In the rows, 128 means zero.
Each path is a new rotation, seen through one point. The rows after it are directions, each followed by how far the rotation turns it, in degrees each step (0 if it stays put).
Each turn is a multiple of 5 degrees from 10 to 175, or 0.
Each row of a path follows its step; steps can be skipped.
Path 1:
step 4: [125 129 121 122 123 120 122 128 122 125 136 130 125 114 122 132 137 128
 121 137 117 128 133 135 129 118 126 124 128 136 128 134 134 134 131 126
 132 128 125 133 131 131 130 131 124 133 138 123 130 128 122 128 125 126
 124 127 120 127 131 122 125 134 132 127 120]
step 7: [129 129 127 117 127 119 129 125 129 126 128 121 128 126 126 134 131 119
 120 130 131 124 129 125 130 129 133 120 126 133 136 135 120 140 124 122
 137 128 136 130 130 129 126 130 119 127 144 124 127 131 118 123 125 131
 122 125 122 129 125 133 127 130 126 129 122]
step 8: [135 126 126 118 124 128 125 126 135 124 134 136 133 122 119 125 124 121
 132 134 128 134 132 138 128 125 123 124 127 135 127 138 125 136 129 132
 127 130 125 121 132 131 137 132 129 125 132 123 134 128 123 134 137 113
 130 130 127 133 127 131 131 122 129 128 125]
step 9: [127 122 136 122 131 124 133 132 122 117 129 124 122 123 124 133 136 125
 136 127 128 123 121 131 130 131 131 133 128 125 122 135 121 135 126 133
 129 131 132 124 127 121 128 120 118 130 133 119 129 123 129 124 133 119
 139 126 128 128 139 123 132 136 128 130 124]
step 12: [135 128 124 127 128 127 123 131 123 122 129 130 124 116 125 132 124 118
 131 131 122 127 129 131 131 133 134 127 129 134 129 136 131 136 124 136
 124 135 130 135 120 126 132 126 134 132 135 113 123 121 131 126 131 122
 132 130 122 133 140 126 121 126 129 128 124]
step 13: [130 129 129 122 122 127 133 120 130 124 125 125 132 124 131 142 131 119
 135 132 122 131 114 136 135 129 126 129 131 126 130 130 133 135 124 135
 129 129 134 122 130 126 124 123 119 130 140 126 131 137 125 131 127 129
 125 136 130 119 127 124 126 128 128 120 124]
step 19: [129 130 130 120 129 123 122 130 123 132 132 125 127 118 136 127 124 118
 128 132 125 117 122 133 138 125 131 128 122 127 130 139 131 133 129 134
 140 128 125 127 121 122 123 133 126 134 138 123 133 133 124 126 120 126
 122 131 123 134 131 129 123 128 124 127 121]
step 21: [125 129 134 120 129 127 126 132 124 125 136 128 130 123 124 124 135 121
 125 133 118 134 123 135 139 134 123 127 137 124 126 140 126 141 124 125
 127 128 127 119 130 132 134 124 122 129 134 130 126 133 134 125 135 125
 138 132 131 127 129 128 129 135 124 123 128]
[128 129 128 127 130 127 127 128 127 130 127 128 129 129 130 127 127 129
 128 127 128 126 128 128 127 129 129 127 128 131 130 127 129 130 131 127
 128 130 129 128 128 129 128 130 127 129 127 131 128 127 125 125 128 127
 128 128 128 130 128 127 126 126 126 129 127] -> 90
[126 127 128 127 128 126 128 130 127 127 129 127 130 124 127 128 128 126
 128 129 131 127 130 128 127 129 131 129 127 128 127 125 128 130 126 128
 129 129 127 128 127 129 129 126 128 129 128 129 129 127 129 129 126 132
 128 128 128 130 127 127 128 129 127 130 129] -> 145
[127 126 128 128 130 128 127 128 129 129 128 129 128 129 130 127 128 129
 128 128 130 127 128 127 129 129 129 128 126 128 129 128 127 128 128 129
 129 131 131 126 130 128 126 125 126 127 131 129 128 131 130 129 129 128
 128 127 127 125 130 129 127 129 129 131 128] -> 175
Path 2:
step 1: [123 122 126 123 128 123 126 124 128 132 128 128 128 139 122 124 127 137
 124 129 120 117 131 131 126 128 130 132 129 130 129 130 133 125 126 129
 123 135 134 138 126 133 137 121 138 125 126 122 125 119 125 137 127 132
 128 134 121 121 130 127 133 115 120 129 121]
step 2: [125 121 125 136 130 127 130 130 119 128 126 134 129 131 127 119 130 138
 121 127 132 128 132 141 130 140 131 136 128 135 126 130 132 135 135 128
 116 138 124 133 127 131 128 130 118 129 126 130 121 123 129 134 130 124
 131 128 119 122 126 123 128 128 119 132 130]
step 4: [136 133 134 131 127 119 130 123 128 121 130 128 130 127 137 140 132 130
 134 122 126 134 126 138 128 134 129 133 116 132 135 123 134 123 127 131
 127 123 125 132 137 133 129 128 123 123 128 121 121 120 128 127 127 131
 129 136 128 133 138 119 132 121 135 131 126]
step 5: [133 125 131 132 130 126 117 128 122 132 127 130 134 133 130 131 132 135
 133 124 116 141 126 126 135 133 129 127 125 126 138 130 125 128 136 130
 128 127 124 127 133 129 134 131 121 135 131 128 129 121 121 123 124 118
 124 127 131 128 143 133 129 128 138 134 132]
step 8: [137 121 132 134 128 125 125 123 130 132 136 130 122 126 130 120 129 137
 121 130 124 132 125 128 126 134 136 129 134 130 120 120 136 131 126 130
 128 128 130 125 124 129 131 131 115 136 121 130 121 133 122 132 131 122
 119 125 125 131 119 132 121 126 115 129 130]
step 16: [130 118 124 124 138 131 133 125 132 132 122 131 132 130 130 137 128 128
 130 122 121 128 127 132 131 134 133 131 120 137 134 124 134 133 121 129
 133 136 125 130 124 134 129 128 129 121 121 136 133 131 120 140 128 116
 128 134 134 121 138 128 128 124 126 124 133]
step 18: [135 129 131 130 128 128 132 124 128 124 124 131 125 132 132 118 126 133
 126 133 122 131 125 135 127 136 136 131 133 137 131 135 125 129 134 131
 142 129 121 134 123 137 137 135 134 128 134 124 121 122 134 131 116 134
 131 125 127 123 123 125 136 124 134 134 130]
step 19: [131 122 131 122 124 125 123 122 130 130 124 121 130 134 132 133 134 144
 120 130 128 130 127 128 121 138 136 133 135 124 129 133 123 119 128 132
 125 132 122 129 132 136 138 126 130 129 133 135 116 130 130 132 124 125
 126 135 124 132 130 121 136 127 124 128 120]
[129 126 128 129 126 128 127 128 129 129 130 129 129 132 128 130 127 129
 129 131 128 126 128 127 131 128 129 125 127 128 129 128 127 127 130 128
 129 130 127 127 131 129 127 128 129 127 128 127 127 129 130 128 125 129
 128 129 128 130 127 129 127 129 127 128 129] -> 55
[126 129 130 127 128 129 129 129 127 126 129 129 128 129 129 128 128 126
 127 127 128 128 127 131 126 128 127 125 129 127 129 129 130 127 129 128
 128 131 129 129 129 128 129 129 126 127 131 130 126 126 129 127 127 126
 129 129 129 130 128 127 130 129 128 129 127] -> 45
[128 127 128 126 127 128 130 129 128 129 129 128 131 128 128 128 125 129
 126 127 128 127 129 129 129 128 127 127 129 129 125 128 131 125 127 127
 126 130 129 128 127 130 127 126 128 131 128 129 129 127 128 128 129 128
 129 126 127 128 127 127 124 128 127 129 129] -> 55
[128 128 130 126 130 126 126 128 131 128 125 129 127 130 126 132 129 129
 128 127 126 127 127 130 127 128 127 128 127 129 126 128 127 128 127 129
 126 127 129 129 127 129 129 127 127 127 127 128 128 129 130 129 129 128
 129 132 129 129 130 126 126 128 127 126 126] -> 120
Path 3:
step 0: [132 132 126 131 130 137 124 135 133 130 129 133 128 132 141 122 122 125
 123 123 123 118 125 130 141 131 124 131 127 136 124 131 134 116 135 138
 138 131 125 125 130 134 126 123 132 138 124 128 124 134 126 128 129 125
 124 131 120 124 136 131 119 132 125 136 126]
step 4: [133 127 126 118 132 128 126 131 125 130 133 126 119 118 124 131 132 132
 126 139 132 130 123 130 135 135 127 125 127 133 129 131 132 119 135 123
 136 125 124 120 114 130 124 132 119 122 119 129 138 135 133 128 127 128
 122 130 127 124 133 126 125 129 117 137 138]
step 5: [126 121 127 121 131 127 122 132 133 134 125 124 129 131 128 124 124 121
 129 134 124 128 134 137 136 123 141 120 126 133 123 131 131 131 133 120
 118 126 130 128 126 120 119 120 135 134 128 133 130 128 137 124 139 131
 125 137 127 125 123 117 132 132 135 138 133]
step 6: [132 127 122 132 127 124 131 131 117 132 125 131 138 136 131 138 128 129
 126 132 125 128 129 137 127 124 130 126 130 134 129 111 138 128 121 131
 133 128 124 126 123 125 120 130 130 133 131 126 133 142 129 122 126 129
 120 138 127 124 125 125 120 122 118 133 123]
step 8: [129 137 132 121 138 125 126 124 129 135 124 127 121 127 116 128 130 137
 129 130 117 132 127 142 122 127 137 120 121 135 118 120 130 122 138 138
 124 131 123 135 126 128 122 122 131 126 131 131 130 126 133 129 123 132
 126 134 132 127 130 127 133 128 124 126 125]
step 9: [128 123 123 132 134 127 126 137 136 121 134 136 134 127 123 137 114 127
 122 134 121 116 134 131 123 125 134 131 125 128 129 114 128 134 132 123
 123 136 121 128 128 130 132 131 133 126 135 131 134 127 126 124 131 129
 126 128 132 126 140 123 124 130 122 133 132]
step 14: [135 135 132 122 130 134 128 124 135 132 129 132 134 126 130 125 126 122
 129 132 125 140 129 123 123 118 140 132 128 135 136 122 132 127 135 130
 132 131 132 130 122 117 139 130 132 126 131 118 132 134 131 134 124 132
 125 125 123 121 127 130 138 139 133 117 128]
step 21: [132 131 127 123 123 129 125 131 129 134 120 131 122 136 135 132 125 134
 132 132 129 126 120 127 135 125 135 129 133 123 124 131 135 131 131 129
 133 136 123 130 127 121 130 134 126 126 115 122 126 127 126 127 136 125
 122 140 136 121 121 128 118 138 124 142 124]
[127 128 128 129 130 129 128 129 128 128 127 129 127 127 128 130 129 130
 127 131 128 128 126 127 128 129 127 128 131 126 131 129 126 132 127 128
 127 128 127 124 129 128 128 128 129 125 128 127 130 127 128 128 129 128
 127 128 126 127 128 129 128 126 126 129 129] -> 130
[131 126 126 126 129 128 130 129 127 130 131 127 130 126 129 129 129 130
 129 126 128 129 127 128 127 128 127 130 129 127 128 126 127 129 128 127
 127 130 128 129 127 125 128 129 128 128 129 127 128 129 127 127 126 129
 126 125 129 127 129 128 128 129 128 129 128] -> 140
Path 4:
step 0: [129 139 130 133 126 127 121 135 129 131 131 121 121 129 129 125 132 120
 133 128 129 136 136 129 122 122 114 126 117 126 133 132 123 129 134 128
 124 129 118 122 130 131 132 124 122 130 130 122 127 124 137 133 131 127
 130 124 123 134 131 124 130 130 134 140 127]
step 1: [127 121 128 134 126 122 120 119 128 121 129 124 127 127 139 131 128 136
 131 131 138 132 135 127 124 127 123 133 142 131 136 123 122 129 132 130
 124 129 124 126 130 135 135 123 129 125 129 125 123 122 126 134 128 123
 138 127 134 132 126 121 134 128 137 135 130]
step 2: [116 124 131 124 131 131 125 122 129 116 125 136 125 136 140 130 130 133
 129 129 134 124 136 119 126 133 126 132 129 131 126 127 129 130 123 125
 127 116 127 130 125 121 130 121 136 134 123 132 127 135 127 128 129 118
 122 136 129 122 128 122 129 131 133 125 123]
step 9: [130 121 136 142 123 133 126 124 132 126 131 123 130 129 137 136 127 138
 135 121 136 122 130 135 121 129 129 128 130 125 130 127 130 132 128 123
 126 118 123 130 124 124 130 125 135 129 122 125 128 123 133 125 137 127
 131 130 125 124 139 128 128 135 130 138 121]
step 11: [124 133 125 125 132 127 118 132 130 126 127 137 127 135 133 119 137 121
 126 127 119 140 136 136 130 129 119 120 120 128 134 130 117 127 135 131
 127 124 128 125 131 123 126 127 124 131 141 132 130 130 130 130 137 125
 126 129 129 130 129 122 130 129 134 129 125]
step 13: [126 129 132 128 127 133 128 125 130 129 128 131 130 132 135 138 122 144
 134 135 144 130 130 119 122 126 127 128 129 135 132 126 132 132 134 129
 127 117 129 133 122 127 131 123 134 129 127 122 127 134 128 134 126 118
 136 133 127 131 132 123 131 120 131 128 128]
step 15: [126 130 126 136 132 125 115 122 128 129 121 132 127 133 121 120 136 120
 129 124 133 129 126 134 126 129 120 121 126 123 132 130 125 131 122 122
 122 132 126 132 129 119 128 126 128 126 124 125 134 128 132 129 144 130
 129 125 129 132 139 132 133 136 132 135 126]
step 18: [133 136 124 127 127 118 120 135 122 130 127 131 125 137 128 133 133 132
 133 129 130 124 141 123 130 131 134 127 126 122 133 125 125 127 130 120
 120 127 125 128 132 123 129 125 131 125 138 124 133 131 133 129 136 128
 128 131 129 124 122 120 142 129 133 141 129]
[129 128 129 129 126 127 130 127 130 130 127 130 128 129 129 127 127 129
 126 128 129 128 126 129 129 128 126 126 128 126 128 129 127 128 130 130
 127 125 128 129 129 128 126 127 127 131 128 126 130 128 129 130 130 128
 130 129 130 127 130 128 128 128 127 127 126] -> 170
[127 129 128 128 128 130 129 127 129 126 126 129 129 128 130 127 126 130
 126 130 128 129 130 130 128 129 127 129 128 127 128 128 129 127 129 129
 129 129 127 124 125 130 127 129 128 130 128 127 127 129 128 129 128 128
 126 130 127 131 127 129 128 129 130 131 128] -> 35
[129 128 130 129 127 129 129 127 125 129 128 126 129 129 128 125 126 127
 129 126 130 129 127 130 128 127 129 127 128 131 128 129 126 127 130 127
 127 127 127 126 126 129 127 128 126 129 127 129 126 128 129 126 126 126
 130 127 127 129 128 128 129 127 130 128 129] -> 90
[129 129 128 127 128 128 128 129 127 129 128 129 129 125 129 130 126 128
 128 126 128 131 130 130 126 125 130 130 130 127 129 129 129 130 129 129
 127 128 126 130 128 127 129 127 128 128 125 127 126 129 126 127 129 127
 127 129 129 127 126 128 128 128 127 128 128] -> 90
Path 5:
step 0: [120 130 135 135 127 131 120 136 140 133 135 136 126 126 125 132 126 124
 124 129 134 122 127 126 123 121 123 131 139 131 129 132 128 118 139 126
 126 127 134 134 122 134 132 124 127 133 126 121 130 136 126 127 129 128
 138 134 124 125 123 121 124 125 131 125 119]
step 1: [120 126 130 124 122 126 127 129 129 133 119 126 126 129 127 127 133 123
 134 136 131 132 125 133 130 121 134 129 129 131 121 123 130 115 147 131
 129 129 130 121 138 127 126 131 129 132 119 124 136 131 129 121 125 125
 126 124 135 124 129 120 125 126 139 127 121]
step 2: [126 124 132 132 135 130 124 135 138 135 134 131 134 132 128 125 134 135
 117 131 130 132 126 135 125 119 126 116 132 127 132 122 129 132 138 133
 119 127 127 119 125 130 127 138 123 131 124 121 128 123 129 120 133 129
 123 128 130 131 122 123 130 135 137 122 126]
step 4: [133 124 127 122 121 122 116 129 142 136 127 136 133 127 127 130 135 132
 127 131 129 133 125 140 131 129 129 130 128 120 124 125 122 126 135 126
 127 136 131 115 122 135 127 132 135 122 134 121 129 138 131 130 130 121
 130 134 127 122 126 126 123 124 129 127 125]
step 8: [125 125 138 137 130 128 121 131 135 137 131 130 135 131 128 129 132 125
 114 133 133 125 127 129 132 119 119 124 134 127 128 132 127 122 135 130
 128 126 139 125 128 128 131 127 122 122 123 125 132 125 127 116 130 133
 134 138 127 119 121 125 120 132 129 133 126]
step 13: [125 128 134 132 126 124 128 140 131 143 128 125 134 124 122 130 127 130
 130 133 127 133 121 132 129 122 129 120 125 127 135 126 131 126 128 128
 124 131 128 121 135 125 129 130 123 139 130 134 123 140 132 116 123 123
 122 123 132 122 125 123 121 130 135 130 120]
step 16: [126 128 133 131 120 123 121 130 134 135 120 127 132 125 128 129 133 123
 124 137 129 127 133 128 131 122 116 126 126 129 129 131 117 121 130 126
 122 132 131 122 128 125 126 131 123 117 129 122 123 127 118 122 132 121
 133 132 131 124 126 122 110 127 133 133 129]
step 21: [124 126 128 123 127 126 126 131 141 137 130 128 133 123 127 128 134 132
 122 131 123 132 125 132 131 123 127 122 124 131 138 115 130 120 122 130
 127 135 126 122 127 132 133 121 124 142 136 122 123 135 128 123 126 125
 133 125 132 128 126 125 125 124 138 138 123]
[125 128 128 128 126 130 132 128 128 127 129 126 129 127 128 127 129 127
 128 131 128 127 127 130 128 128 125 130 130 129 128 129 128 129 130 128
 129 125 128 129 129 129 127 128 126 126 127 127 128 126 128 128 129 129
 129 128 128 130 127 125 126 127 128 127 127] -> 45
[127 127 131 127 126 128 127 124 128 128 127 127 130 127 127 129 128 128
 126 129 128 130 128 126 127 128 128 128 126 129 127 129 128 126 125 127
 130 128 127 127 131 130 127 125 128 128 125 127 129 128 127 126 127 128
 129 127 126 127 129 128 127 128 129 129 128] -> 140
[129 127 129 127 130 127 130 128 128 126 129 127 128 130 128 130 127 128
 127 130 131 129 128 128 128 128 128 126 128 126 126 129 129 128 131 128
 126 129 127 130 129 127 130 126 129 129 128 130 126 131 127 130 129 130
 129 128 129 127 128 128 126 127 130 126 129] -> 60
[127 131 130 130 128 130 128 128 129 126 126 129 126 129 129 128 129 129
 126 128 130 126 126 125 129 125 127 130 129 129 127 128 128 127 129 129
 127 129 128 128 128 124 128 128 130 128 127 128 129 126 127 128 130 128
 129 128 128 127 129 128 129 127 129 129 128] -> 40
Path 6:
step 3: [134 136 141 132 129 129 132 130 129 129 125 122 119 128 128 124 128 120
 128 119 138 139 123 127 125 131 125 124 131 126 114 116 127 128 126 123
 125 131 132 133 119 125 123 131 131 128 129 129 134 120 132 127 124 122
 139 126 130 127 129 127 123 141 127 126 136]
step 5: [140 138 126 122 127 124 128 133 127 120 124 123 116 123 128 131 131 126
 125 122 137 131 135 127 131 124 123 134 128 120 123 121 126 121 125 126
 139 122 131 141 131 126 129 130 125 124 132 133 127 123 126 120 122 136
 133 128 133 117 127 127 126 120 128 122 122]
step 6: [132 122 128 134 131 121 128 127 127 134 123 125 113 120 125 134 126 135
 133 119 126 126 128 124 133 137 130 128 123 124 132 120 132 129 134 120
 124 126 124 124 122 124 137 121 138 136 130 120 121 123 130 127 123 128
 137 125 136 119 131 134 136 124 127 127 132]
step 7: [121 137 120 129 124 122 128 132 127 131 135 134 121 130 127 130 132 123
 132 116 133 125 127 134 130 129 132 122 128 121 128 126 125 133 124 121
 123 137 131 140 127 123 129 124 126 129 128 136 118 126 128 116 126 137
 125 124 130 119 121 136 127 137 120 126 124]
step 8: [132 140 132 127 135 126 121 133 137 126 131 125 125 126 131 132 124 130
 129 122 139 129 128 119 136 127 136 117 133 135 127 135 130 119 130 121
 126 125 124 131 122 118 125 125 138 133 129 132 125 127 123 128 131 123
 132 127 140 124 131 134 135 136 137 122 128]
step 10: [129 145 129 130 128 127 127 123 130 122 130 124 123 131 129 128 137 128
 124 131 136 126 126 137 128 133 132 126 128 121 121 124 133 133 139 118
 135 113 137 133 129 131 131 127 138 127 135 125 126 134 123 122 132 119
 135 132 133 127 129 131 130 132 123 120 127]
step 12: [133 128 119 127 127 122 133 121 131 133 119 131 118 125 123 124 124 130
 124 124 136 132 136 129 139 128 127 121 137 128 118 127 135 128 130 119
 130 130 132 120 127 133 132 126 133 133 134 132 116 131 131 119 121 131
 136 133 129 126 117 128 122 131 123 124 125]
step 17: [127 135 122 121 129 118 116 127 123 127 127 131 119 130 130 130 136 134
 126 121 120 126 136 128 131 132 125 128 128 116 133 129 133 126 127 122
 123 127 127 127 131 121 129 127 135 129 135 130 121 133 114 119 121 127
 127 122 124 124 120 130 128 140 131 120 121]
[129 127 128 129 129 128 127 132 127 127 129 126 127 127 125 130 131 127
 126 128 126 128 128 126 126 128 126 129 130 129 126 126 127 126 129 129
 127 128 127 126 127 129 129 126 126 129 129 130 127 127 128 129 128 129
 128 126 128 128 127 126 127 128 126 128 128] -> 35
Path 7:
step 4: [129 124 128 116 115 139 126 128 126 132 117 127 121 130 133 130 121 123
 135 125 128 136 137 126 141 124 125 132 125 126 139 127 127 125 126 126
 124 126 130 119 126 122 125 132 115 126 121 128 125 133 131 125 120 131
 130 123 126 133 131 122 132 126 134 126 124]
step 8: [113 128 128 115 127 124 128 132 134 126 128 131 125 121 136 128 126 127
 117 125 129 129 126 125 129 134 119 128 125 125 141 125 138 125 123 123
 129 125 127 133 133 126 129 125 128 126 128 133 122 127 126 122 125 134
 132 124 127 131 135 123 132 115 140 125 138]
step 9: [128 129 126 129 124 134 134 132 117 131 129 127 121 124 137 121 124 120
 123 130 137 132 129 128 135 125 126 131 122 128 141 129 136 120 137 127
 130 125 130 122 124 119 116 120 123 125 126 128 126 133 134 124 125 116
 127 126 129 132 137 124 132 135 133 130 131]
step 11: [118 125 128 116 122 124 130 129 128 122 119 131 127 123 138 125 127 120
 118 128 140 126 125 131 134 131 125 117 123 128 135 130 136 121 127 118
 133 125 130 128 133 129 124 124 123 127 130 132 124 136 130 122 125 131
 127 119 136 139 132 123 127 126 128 125 134]
step 13: [120 121 128 124 130 124 127 131 125 130 124 135 116 118 133 129 127 124
 125 131 133 131 126 137 127 129 127 133 125 129 128 122 136 124 119 122
 129 119 125 125 131 117 135 130 123 126 125 129 119 135 122 125 126 136
 134 117 133 133 129 125 141 125 132 134 123]
step 16: [124 123 121 126 128 124 127 135 122 127 121 128 118 119 134 138 129 122
 121 128 132 124 132 129 134 123 119 135 129 123 137 127 136 124 124 121
 129 125 133 125 129 123 137 130 121 133 127 124 117 126 125 121 127 136
 125 121 134 136 134 128 129 123 136 132 129]
step 19: [126 128 127 131 120 122 129 138 122 134 122 124 121 121 133 130 124 119
 120 127 135 123 133 127 140 124 116 125 125 122 133 127 131 125 134 122
 130 119 132 124 128 132 121 128 128 130 128 127 113 131 124 127 124 132
 123 118 134 131 129 118 126 131 130 130 127]
step 20: [124 126 130 116 125 137 123 133 138 130 123 129 120 124 139 129 119 120
 125 126 128 133 125 126 134 130 124 126 137 127 126 135 134 123 130 134
 129 131 128 122 133 118 125 120 133 126 124 132 122 135 128 119 135 132
 125 124 124 127 124 122 135 130 139 125 128]
[130 125 128 128 127 130 127 127 129 124 128 128 126 129 126 129 128 127
 127 127 129 129 129 128 128 127 128 129 128 127 127 127 130 124 129 126
 128 129 128 126 128 127 129 128 128 127 128 128 129 129 129 126 128 127
 131 130 130 130 128 131 127 129 127 127 128] -> 155
